In the table below, every row is followed by its label. The labels come from one hidden rule.
[ -73  -94   50 -107 -105  -73   -5  -34] C
[ 18  19 -39  33  37  22 -25 -20] C
[ 21  14 -78  38  27   6 -79 -48] C
[12 12 22 32 29  8 13 20] C
[  7  33  -5  -3 -25   9  42  63] C
[ 49  27 -64  21  24  38 -50 -37] U
[-67 -50  32 -22   0 -42  65  11] U
[ 30  18 -49  29  39  21 -29 -13] C
[ 47  13 -17  21  25  18  21  51] C
[ 7 40 21 24  9 20 16 23] C
[ 3 16 45  8 13  8  4  1] C
[ -49  -86   43 -101 -100  -63   -7  -26] C
[-12  11  35  24  29  15  27  14] C
[ 40  33 -32  23  13  35 -24  -3] U
[ 26  12 -26  31  38  20 -47 -39] C
[-19 -16  49   2   5 -12  24   6] U
[40  4 31  9  6 -1  2 25] C
[-24  39  28  -1 -24  19  41  37] U
[-11  -9  30  16  30  -1  39  29] C
[ 29  17 -54  31  37  18 -37 -20] C
[32 -5 31  7  5 -1  0 24] U
[  6 -75  -7 -25  -4 -57  52  68] U
[ 37   9 -83  34  26   4 -81 -44] C
[  5  18 -69  41  30  17 -76 -71] C
[-36 -60  35 -81 -87 -57  -2   2] C
[ -81  -90   54 -111 -104  -70   -9  -42] C
[13 22 41 17 19 23 16 12] C
[ 31  24 -56  29  29  28 -37 -22] C
[38 -2 26  8  8  3 -2 25] U
[ -82  -91   51 -109 -108  -74   -7  -44] C
[26 12 -4 11  7  8 40 72] U
[ 51  10 -57  27  35  18 -28   4] U
[  1  30  23  -4 -20  10  36  47] C
[ 31  15 -50  33  36  20 -29 -13] C
Which label does each new row get?
[ 14  24  -2  34  33  14 -12  -4]: C
[-18  10  19  16  34   6  53  18]: C
[ -5  33   6  -1 -22  15  41  52]: C
[ 33  11 -53  39  27   6 -64 -29]: C
[-24  43  36   3 -23  12  41  33]: U
[-23 -39  33  -8   6 -31  40  29]: U
[ 32   7  39 -21  -9  20  12   7]: C
